(in the rows, 128 means zero)
Each named turn below is shown by a few rows before and after it. Which turns, in which order, take the first row of each later pair to the second? The first pair is answered.
bizos:
106 139 115 120 116 164 122 158 84 115 137 127 142 143 => 97 133 110 123 119 159 153 158 99 111 144 129 133 149
134 158 147 95 133 122 90 115 97 152 160 131 137 144 => 107 164 151 101 130 140 115 98 93 133 159 137 142 150
129 127 126 126 120 133 102 162 101 122 127 112 118 134 => 113 132 129 131 116 147 113 149 96 109 123 114 125 138
185 94 109 103 108 108 63 190 135 156 130 104 113 109 => 149 124 137 110 95 154 32 153 88 113 114 112 147 107
dum:
157 102 113 148 125 125 132 116 159 129 107 134 136 109 => 147 102 105 147 125 119 146 123 162 134 114 131 126 115
121 146 143 129 147 67 150 120 150 167 137 124 127 140 => 141 128 129 116 128 69 111 168 127 166 132 105 107 139
118 124 134 121 125 137 134 147 129 123 145 110 113 131 => 129 137 145 126 122 142 103 133 127 121 129 115 136 116
139 138 136 100 127 117 134 138 116 143 147 111 107 151 => 150 143 150 106 123 122 103 123 110 141 128 115 133 137
kide:
146 129 129 127 143 99 118 124 140 139 119 125 139 132 => 147 126 126 129 145 103 122 121 148 140 115 126 139 133
132 122 112 143 119 114 142 146 143 135 129 114 120 122 => 129 132 122 154 112 130 123 130 139 121 111 117 143 112
151 109 119 143 115 118 118 147 137 108 98 128 130 99 => 156 119 123 129 118 112 96 160 118 117 107 126 126 108
144 141 124 93 147 111 73 158 88 148 149 118 113 146 => 129 101 98 135 142 104 181 149 166 142 139 123 88 131
Pairs:
(2 to 3 turns a pair)
145 101 126 118 138 120 171 157 165 132 125 124 94 152 => 147 91 133 137 106 147 131 158 147 98 85 116 117 129
kide, dum, dum
141 145 145 120 150 96 119 108 138 159 149 132 132 131 => 136 107 124 159 118 121 144 115 166 128 110 130 127 109
kide, dum, kide
92 130 126 135 122 157 163 117 120 96 141 126 122 141 => 121 132 139 136 112 159 99 116 107 94 109 130 146 119
dum, kide, dum
155 130 142 129 131 114 101 103 120 139 119 130 144 133 => 119 131 143 139 125 129 144 85 127 123 119 133 145 141
bizos, bizos
135 72 120 128 177 109 136 179 109 166 142 105 123 104 => 144 73 126 132 169 116 105 180 105 157 123 103 137 87
bizos, kide, bizos
149 110 153 118 115 124 88 137 140 127 111 134 121 124 => 137 121 162 128 124 119 108 99 146 127 113 146 140 120
kide, dum, bizos
126 117 158 117 129 120 102 129 143 146 115 150 150 106 => 123 97 142 110 127 116 117 165 142 154 135 141 122 121
dum, dum
132 102 113 143 119 133 141 127 161 119 95 111 135 98 => 87 126 125 132 132 148 172 108 135 112 125 113 131 130
kide, bizos, dum
134 147 139 135 156 118 138 118 146 131 117 139 149 114 => 131 122 125 141 140 126 152 132 162 121 104 135 134 109
dum, kide, bizos
115 128 124 95 125 139 124 144 102 129 145 129 114 139 => 110 136 129 104 143 123 157 118 128 138 150 137 122 140
dum, dum, bizos
111 107 136 127 85 191 90 188 64 78 112 95 113 116 => 61 119 134 133 119 179 216 144 109 90 155 107 96 145
dum, dum
103 137 128 134 137 122 160 123 88 140 133 120 119 147 => 116 136 130 123 144 104 140 127 85 147 136 119 120 148
dum, dum, kide
125 123 103 122 114 130 123 168 112 131 134 117 98 144 => 138 128 122 149 103 140 97 134 125 113 94 125 136 108
bizos, kide, dum
134 125 158 125 124 135 141 78 143 106 115 141 122 119 => 141 123 150 92 137 111 141 112 131 135 149 132 85 146
kide, kide
144 130 119 161 128 151 127 109 149 117 80 153 150 111 => 136 147 126 148 124 166 111 111 113 106 91 150 154 126
dum, kide
129 109 119 133 101 154 105 162 105 111 112 139 130 106 => 105 106 114 140 102 159 147 155 119 102 118 142 124 109
bizos, bizos
131 149 120 142 131 135 94 114 105 150 114 138 153 105 => 102 146 109 153 130 138 155 100 125 143 124 141 141 113
bizos, bizos
164 90 119 146 106 108 102 141 133 121 85 126 112 101 => 162 106 122 115 118 105 81 160 97 132 114 120 99 124
bizos, kide
104 135 145 123 120 137 157 109 124 117 138 122 143 121 => 109 138 138 104 120 138 135 133 105 125 152 115 128 137
kide, dum
133 142 141 134 152 89 148 110 164 163 141 141 141 128 => 144 139 145 137 149 91 133 110 165 165 134 142 148 120
bizos, kide
163 108 125 128 133 101 114 134 156 154 116 132 127 110 => 153 110 120 128 136 97 137 133 160 156 126 130 118 118
dum, dum
151 142 132 129 154 100 123 107 149 149 135 142 145 123 => 145 138 132 134 153 102 141 108 158 143 133 141 143 118
bizos, kide, kide
102 150 176 114 173 119 155 97 132 159 168 158 141 173 => 154 66 126 136 138 105 143 175 181 160 130 136 101 136
dum, kide, bizos
127 101 115 130 115 138 145 145 120 119 131 129 105 138 => 125 139 143 124 126 141 114 103 100 121 128 142 142 139
dum, dum, kide
109 160 141 124 107 149 86 143 85 88 129 110 149 129 => 95 124 112 150 109 132 182 144 156 89 133 110 118 128
kide, kide
187 113 127 121 132 94 112 120 181 156 110 150 136 114 => 149 143 152 133 114 142 87 81 138 115 97 153 169 114
bizos, bizos
148 141 111 119 101 104 105 127 130 131 119 113 113 104 => 112 145 113 131 96 127 151 104 130 107 120 118 116 109
bizos, bizos, bizos
95 168 119 103 121 136 176 86 126 133 171 154 142 162 => 113 102 82 126 81 150 187 146 154 110 138 133 103 143
dum, kide
123 109 108 138 141 138 157 129 143 148 146 135 116 152 => 156 117 128 137 136 129 94 128 134 158 123 138 143 131
bizos, dum
147 127 133 143 136 110 152 107 171 137 110 141 138 109 => 156 133 138 116 124 125 75 144 115 134 116 129 136 119
dum, kide, kide
155 92 106 135 115 133 170 177 164 135 125 137 94 114 => 187 117 129 119 118 128 79 174 128 148 113 137 125 107
dum, kide
128 109 117 136 146 99 165 127 174 143 131 139 122 124 => 146 105 124 144 115 124 90 143 141 117 92 134 142 103
dum, kide, bizos
117 121 118 119 120 135 129 150 105 114 140 122 105 135 => 124 133 128 112 132 127 115 144 98 128 145 122 116 142
dum, kide, bizos
143 91 108 141 101 115 138 149 167 117 85 137 118 101 => 132 132 124 92 114 119 77 168 90 129 129 127 112 140
kide, bizos, kide
141 130 111 118 169 104 157 122 153 151 119 138 95 155 => 157 149 132 110 159 118 81 122 113 145 104 138 124 145
bizos, bizos
94 155 159 121 134 139 119 102 108 118 127 134 144 147 => 113 136 144 101 133 126 95 152 96 131 138 121 119 158
kide, dum
159 103 123 146 124 117 110 142 163 137 103 131 128 92 => 149 140 148 132 132 123 83 110 132 139 109 139 155 98
dum, kide
137 139 122 130 111 138 164 116 135 142 101 129 129 141 => 142 142 119 119 117 132 160 125 129 151 119 127 119 153
kide, dum, bizos
114 109 118 138 130 116 164 108 167 121 110 135 109 122 => 142 126 137 121 120 122 75 121 125 125 95 138 134 110
bizos, bizos, bizos
135 135 125 115 115 167 95 140 106 87 96 119 150 104 => 110 117 99 107 125 160 163 166 122 97 132 112 102 135
dum, dum
116 143 119 108 158 115 144 150 109 130 183 115 87 170 => 132 96 104 152 99 154 112 165 128 84 108 112 100 115
kide, dum, kide
129 135 149 119 114 141 78 149 101 119 164 125 130 133 => 115 106 135 163 101 148 152 124 161 98 136 131 135 106
kide, kide
106 121 129 117 122 137 145 135 126 137 142 129 109 150 => 135 112 125 116 122 117 126 145 139 154 136 127 109 140
bizos, dum, kide
131 121 125 136 131 127 144 129 145 114 131 139 102 131 => 128 140 138 135 124 137 118 120 120 102 126 140 121 132
kide, dum, kide
136 123 129 123 117 136 96 144 110 121 128 125 127 120 => 108 133 131 122 121 148 123 128 103 109 137 126 125 131
bizos, bizos, kide
104 121 129 140 119 157 163 114 141 116 144 121 135 131 => 113 119 132 145 110 158 147 112 144 109 128 123 145 119
dum, dum, bizos
139 167 162 151 132 142 107 69 134 116 87 140 188 99 => 111 104 90 129 130 137 204 170 147 122 145 103 76 147
bizos, dum
110 125 112 141 155 111 147 132 115 149 163 126 116 130 => 112 107 109 165 123 143 125 138 112 117 123 126 130 101
kide, dum, kide
111 136 139 105 135 117 123 140 106 147 180 144 108 155 => 82 141 144 127 127 139 146 110 106 114 166 149 128 147
dum, bizos, bizos
127 130 139 128 118 148 88 138 113 123 109 138 145 109 => 110 141 138 115 152 122 155 122 139 149 151 146 127 131
kide, dum, dum
102 117 142 122 118 159 171 88 148 104 131 119 137 130 => 109 119 132 93 133 138 171 119 134 130 167 111 110 159
kide, dum, bizos
120 108 136 127 86 177 100 138 126 85 99 124 133 103 => 113 96 123 137 90 169 132 136 147 87 97 126 122 103
kide, kide, kide
116 164 158 135 137 139 96 104 107 114 128 135 158 121 => 89 153 143 142 139 145 163 100 125 105 144 135 137 133
dum, kide
131 87 123 123 148 133 107 108 151 151 121 111 161 101 => 127 78 115 129 138 141 113 122 149 146 118 105 154 98
dum, dum, kide
82 158 147 153 133 111 185 63 135 111 144 154 138 142 => 83 178 155 136 139 113 145 66 103 117 152 153 146 153
kide, bizos, kide
115 154 148 141 143 125 145 111 136 132 132 135 153 100 => 115 143 127 122 147 118 161 149 128 144 159 123 115 124
bizos, kide, dum
188 126 134 110 145 83 98 126 156 168 138 135 143 114 => 183 131 144 121 137 98 81 117 150 150 117 138 161 100
kide, bizos
148 124 123 135 112 137 87 128 122 130 107 137 133 104 => 119 144 124 113 123 150 103 131 91 125 141 133 120 138
bizos, kide, bizos
135 130 133 104 152 103 104 124 125 174 143 129 147 140 => 138 129 142 116 144 114 86 115 124 163 120 130 163 125
kide, bizos, bizos
126 142 139 147 112 149 82 132 127 98 113 111 173 116 => 99 127 117 158 119 142 167 121 166 99 128 114 150 128
bizos, bizos
149 135 121 108 134 106 93 150 116 147 139 119 118 133 => 128 143 124 110 150 102 148 125 138 152 152 128 119 145
dum, dum
101 145 139 126 129 136 126 113 103 104 116 137 138 115 => 132 124 124 116 122 127 97 151 101 118 113 128 122 109
dum, bizos, dum
125 114 125 130 120 181 132 136 98 98 99 142 111 113 => 133 140 133 94 158 144 123 138 86 138 145 141 101 147
kide, dum, kide
113 153 140 125 138 123 133 107 121 136 143 132 125 163 => 130 148 136 122 141 107 116 125 127 151 143 129 123 156
bizos, bizos, bizos
133 137 138 145 134 109 149 88 162 133 112 139 151 110 => 121 162 156 129 133 126 119 78 120 127 126 142 162 126
kide, bizos
127 130 135 102 144 125 132 138 119 140 163 134 106 157 => 138 121 150 144 120 144 106 104 139 110 105 144 147 114
kide, dum, dum
147 124 115 101 149 96 145 147 135 164 157 119 116 156 => 161 128 136 141 124 115 103 104 152 138 95 130 170 106
kide, bizos, kide
130 108 120 138 105 152 112 146 119 117 111 117 123 112 => 119 116 129 149 125 136 162 111 151 125 116 131 136 110
dum, bizos
114 117 105 115 126 122 126 157 109 137 142 118 92 133 => 95 140 124 124 142 120 160 105 119 137 147 134 116 136
bizos, dum, dum
128 154 151 128 150 112 110 94 118 143 139 145 157 126 => 110 146 144 136 156 112 152 91 135 141 146 147 146 130
bizos, bizos
158 142 141 127 135 101 103 126 147 168 121 139 151 123 => 127 165 145 106 139 117 110 128 110 163 157 138 135 149
bizos, bizos, kide
89 118 123 134 127 138 188 126 133 111 144 110 119 142 => 141 93 119 153 117 114 153 132 171 127 108 111 132 104
bizos, bizos, kide
109 123 145 141 115 161 143 99 131 108 114 138 144 128 => 117 122 125 104 140 129 152 138 124 144 158 124 105 160
kide, kide
152 124 128 134 127 116 105 140 121 143 123 124 132 119 => 140 137 133 126 139 110 133 117 133 149 141 132 134 129
dum, kide, kide
130 109 128 165 114 141 133 108 156 108 92 132 143 100 => 108 155 145 136 150 125 151 80 130 132 141 141 147 135
kide, dum
111 90 119 131 104 156 133 140 118 111 142 102 113 121 => 117 93 123 137 97 160 125 132 121 106 130 105 120 112
bizos, kide
106 147 148 147 127 141 152 78 145 117 107 142 158 126 => 128 101 118 158 99 150 132 138 154 106 84 124 130 104
bizos, dum, kide
157 121 94 88 122 120 109 197 98 144 164 113 81 151 => 172 87 100 153 81 146 105 155 149 99 78 124 131 87
kide, dum
146 134 125 121 143 102 89 125 133 143 131 127 138 113 => 138 143 131 121 152 97 116 109 140 147 142 129 137 118
dum, bizos
136 114 134 109 135 125 90 162 110 150 145 104 97 145 => 150 90 122 133 131 116 115 159 156 148 124 105 98 124
kide, bizos
90 144 144 145 121 141 175 64 103 104 104 130 151 121 => 125 158 139 89 147 106 112 122 61 159 154 113 124 152
bizos, kide, kide
98 132 121 123 119 171 183 130 122 89 160 140 114 154 => 103 130 122 119 105 188 145 145 99 80 148 136 119 148
kide, dum
133 110 117 146 86 165 77 166 95 88 91 121 131 101 => 93 103 105 165 112 147 208 127 164 98 116 135 112 113
bizos, dum, bizos
108 99 110 141 116 163 178 131 130 94 131 123 120 149 => 109 102 111 133 130 152 189 130 138 110 138 126 118 151
kide, dum, bizos
101 106 106 126 123 116 131 160 115 96 131 142 110 164 => 86 130 134 140 133 114 148 107 129 94 122 164 146 154
dum, dum
147 134 130 111 132 121 86 139 108 145 124 126 130 130 => 105 130 127 129 131 137 169 107 131 120 132 132 119 138
bizos, bizos, bizos
124 130 113 125 147 101 161 133 151 147 143 126 124 143 => 152 137 126 122 144 94 105 135 140 156 131 124 145 129
bizos, dum
122 125 115 124 142 123 156 128 141 136 147 125 114 137 => 139 110 117 144 122 135 121 131 145 118 107 124 133 111
dum, kide, kide
131 170 169 109 131 135 110 111 102 132 145 142 162 125 => 114 133 129 97 120 140 155 162 105 125 168 126 107 149
bizos, dum
151 142 133 118 156 109 135 103 154 166 142 132 132 135 => 159 96 103 138 123 126 137 140 165 142 112 119 112 120
dum, kide, dum
114 134 147 150 122 146 150 91 165 122 99 131 142 110 => 101 164 149 112 148 136 155 101 130 144 151 126 120 152
kide, dum
112 126 122 120 107 146 125 158 103 120 132 126 115 141 => 111 120 117 137 118 129 173 140 140 132 134 131 112 139
dum, kide, kide
132 114 121 143 97 145 108 139 128 98 107 122 126 103 => 114 121 124 152 104 148 147 115 141 98 110 130 128 108
bizos, dum
107 143 123 146 151 126 173 134 110 133 163 143 118 137 => 144 149 133 131 150 118 99 155 86 146 150 139 129 127
bizos, bizos, bizos
134 128 129 131 138 121 133 111 144 133 127 134 140 117 => 127 113 117 136 128 129 146 129 142 123 130 127 123 120
dum, kide, dum
131 150 142 146 131 134 105 137 116 113 140 132 144 133 => 125 133 125 160 135 128 152 137 149 115 137 133 125 130
kide, kide
170 117 140 127 134 114 116 138 126 142 125 131 128 103 => 165 111 139 136 134 118 125 126 139 139 118 133 133 96
kide, kide
95 156 158 152 109 147 201 122 118 106 139 142 113 122 => 109 167 156 118 127 131 168 155 88 133 174 133 94 146
kide, kide, bizos
145 143 144 114 149 133 81 118 110 138 123 136 148 131 => 151 130 131 104 154 117 93 141 118 157 139 128 121 140
kide, bizos
137 142 130 117 151 114 104 102 127 154 139 146 147 154 => 113 117 114 144 138 129 162 101 152 130 128 147 129 152
bizos, dum, kide
88 132 122 133 120 151 161 134 122 109 138 121 123 137 => 93 135 120 123 120 153 138 148 99 110 139 118 117 145
kide, dum, kide
131 125 125 106 138 128 105 132 106 140 134 115 121 139 => 112 139 134 115 140 135 121 104 103 130 134 124 132 141
bizos, dum
150 86 115 150 114 117 162 156 151 126 112 119 95 116 => 169 93 128 151 108 117 111 154 139 123 90 119 115 102
bizos, kide
111 137 121 108 138 123 103 150 97 138 154 116 102 155 => 123 113 103 127 138 107 143 158 143 144 146 116 92 143
bizos, kide, bizos
110 116 134 137 125 152 141 105 136 113 96 130 142 101 => 99 147 147 110 150 137 143 97 111 133 135 131 137 132
kide, dum
149 98 111 163 115 114 122 122 161 117 98 123 109 102 => 113 142 133 149 145 112 164 75 157 124 140 136 120 132
dum, kide, dum
117 126 117 141 111 155 140 106 125 103 114 139 136 119 => 116 128 114 131 110 157 115 124 103 103 120 134 131 128
dum, kide
118 129 130 121 133 125 165 127 146 123 131 157 113 147 => 132 120 137 131 120 129 142 120 156 117 104 161 134 123
bizos, kide
129 93 132 138 115 160 65 156 106 91 81 114 127 122 => 128 66 99 135 129 127 135 187 146 117 111 105 80 138
dum, bizos, dum
143 94 114 162 99 131 134 142 161 105 103 142 124 103 => 141 110 127 167 110 126 144 114 169 112 106 151 142 103
bizos, dum
127 137 140 125 126 133 112 117 117 124 125 131 136 133 => 120 133 132 136 128 132 141 112 140 125 129 135 132 130
dum, bizos, kide
103 116 119 136 92 174 119 140 96 89 106 126 119 128 => 96 163 149 110 129 157 116 102 82 115 139 137 141 149
dum, kide, dum
149 116 119 130 123 128 114 148 124 130 113 120 130 118 => 130 139 128 120 147 119 147 118 125 141 140 129 131 137
dum, kide, dum
154 154 135 104 125 138 96 132 88 119 118 130 133 126 => 110 148 129 121 129 154 177 108 111 102 127 136 121 136
bizos, bizos
94 119 137 143 168 92 142 118 172 138 140 157 126 132 => 91 148 157 121 166 113 93 110 124 129 142 155 147 140
kide, kide, bizos
146 105 97 135 134 100 155 132 181 134 134 119 112 129 => 154 115 98 119 139 94 132 151 161 148 152 116 106 144
kide, kide, kide
150 118 122 152 131 135 106 133 139 110 96 137 147 94 => 119 118 116 151 144 137 174 122 151 108 120 141 130 115
bizos, dum
162 118 121 104 136 117 107 175 141 144 159 117 115 149 => 137 140 140 118 158 113 161 115 165 144 162 138 139 149
dum, dum
125 121 121 169 136 136 161 75 155 105 132 129 142 101 => 109 149 138 148 140 151 135 67 107 99 149 133 148 123
kide, bizos
133 145 137 112 152 85 146 91 151 142 145 161 112 135 => 143 153 149 104 151 90 101 99 127 143 135 160 124 130
bizos, bizos
141 124 114 118 117 134 80 173 89 122 120 115 114 122 => 112 174 145 106 154 122 114 110 88 141 154 136 137 145
dum, kide, bizos
131 118 120 112 117 143 74 173 107 112 151 113 123 134 => 108 131 135 149 141 135 164 91 175 115 139 139 154 118
kide, dum, dum
84 134 136 147 161 145 191 90 150 103 123 123 146 129 => 160 82 103 128 142 116 101 188 143 132 113 94 107 116
bizos, dum
151 146 121 139 132 122 88 130 103 139 123 126 124 95 => 141 140 107 127 139 118 112 152 101 147 149 117 98 115
dum, dum, bizos
102 129 156 132 111 151 148 138 138 139 124 122 132 129 => 133 124 159 131 116 130 117 144 145 151 117 117 138 116
bizos, bizos, dum
159 105 107 147 121 109 141 141 166 140 112 117 101 115 => 159 115 120 150 131 99 146 121 174 145 114 127 114 115
kide, dum, bizos
137 153 135 122 172 104 138 115 142 161 145 136 143 130 => 135 118 110 152 147 117 163 125 172 135 116 133 131 111
dum, kide
105 136 131 129 114 159 110 149 74 105 144 139 128 124 => 114 148 137 117 128 140 101 142 70 123 152 143 134 132
dum, kide, dum
118 115 104 127 118 122 124 176 121 146 152 110 114 151 => 117 151 149 146 126 127 91 111 115 133 123 133 175 133
bizos, dum
140 145 142 130 140 115 115 109 132 138 124 133 141 110 => 140 135 133 129 145 108 141 118 149 146 131 134 131 115
kide, kide
112 141 113 125 140 109 152 140 132 159 110 138 103 124 => 98 163 135 129 136 130 129 117 105 138 100 144 129 120
kide, kide, bizos
136 123 108 106 147 107 161 94 138 170 135 122 119 123 => 143 118 105 101 145 102 143 103 138 174 135 118 114 119
bizos, bizos, kide
125 147 147 84 137 117 128 143 138 156 171 102 106 147 => 116 155 171 127 112 152 113 90 143 115 114 119 156 110
kide, kide
120 126 138 116 151 84 137 128 149 140 163 137 116 140 => 128 101 124 136 134 91 139 142 173 126 134 131 114 120
dum, kide
143 100 101 140 109 143 100 163 129 128 100 118 120 99 => 113 130 126 156 115 155 118 104 125 108 92 134 157 98
dum, dum, kide
116 94 98 131 118 136 162 168 148 113 139 117 88 129 => 107 133 136 158 134 139 164 84 165 108 115 142 153 111
dum, dum
77 145 136 143 129 130 194 101 174 119 98 130 122 131 => 115 118 118 117 91 148 91 188 113 109 86 102 98 128
dum, bizos, bizos
105 150 180 119 133 159 73 141 89 116 151 121 151 147 => 112 102 145 125 110 163 86 195 102 111 148 104 110 145
bizos, bizos, dum
141 149 130 123 133 125 89 122 117 130 119 134 160 130 => 146 127 111 122 143 101 144 138 156 149 131 130 130 135
kide, dum, kide
132 153 167 137 144 107 164 113 146 132 133 150 154 128 => 132 160 173 131 142 107 154 112 135 132 135 151 160 132
kide, bizos
139 114 114 127 108 129 102 154 138 125 132 121 124 118 => 138 109 113 136 108 135 110 145 145 117 124 121 128 112
kide, kide
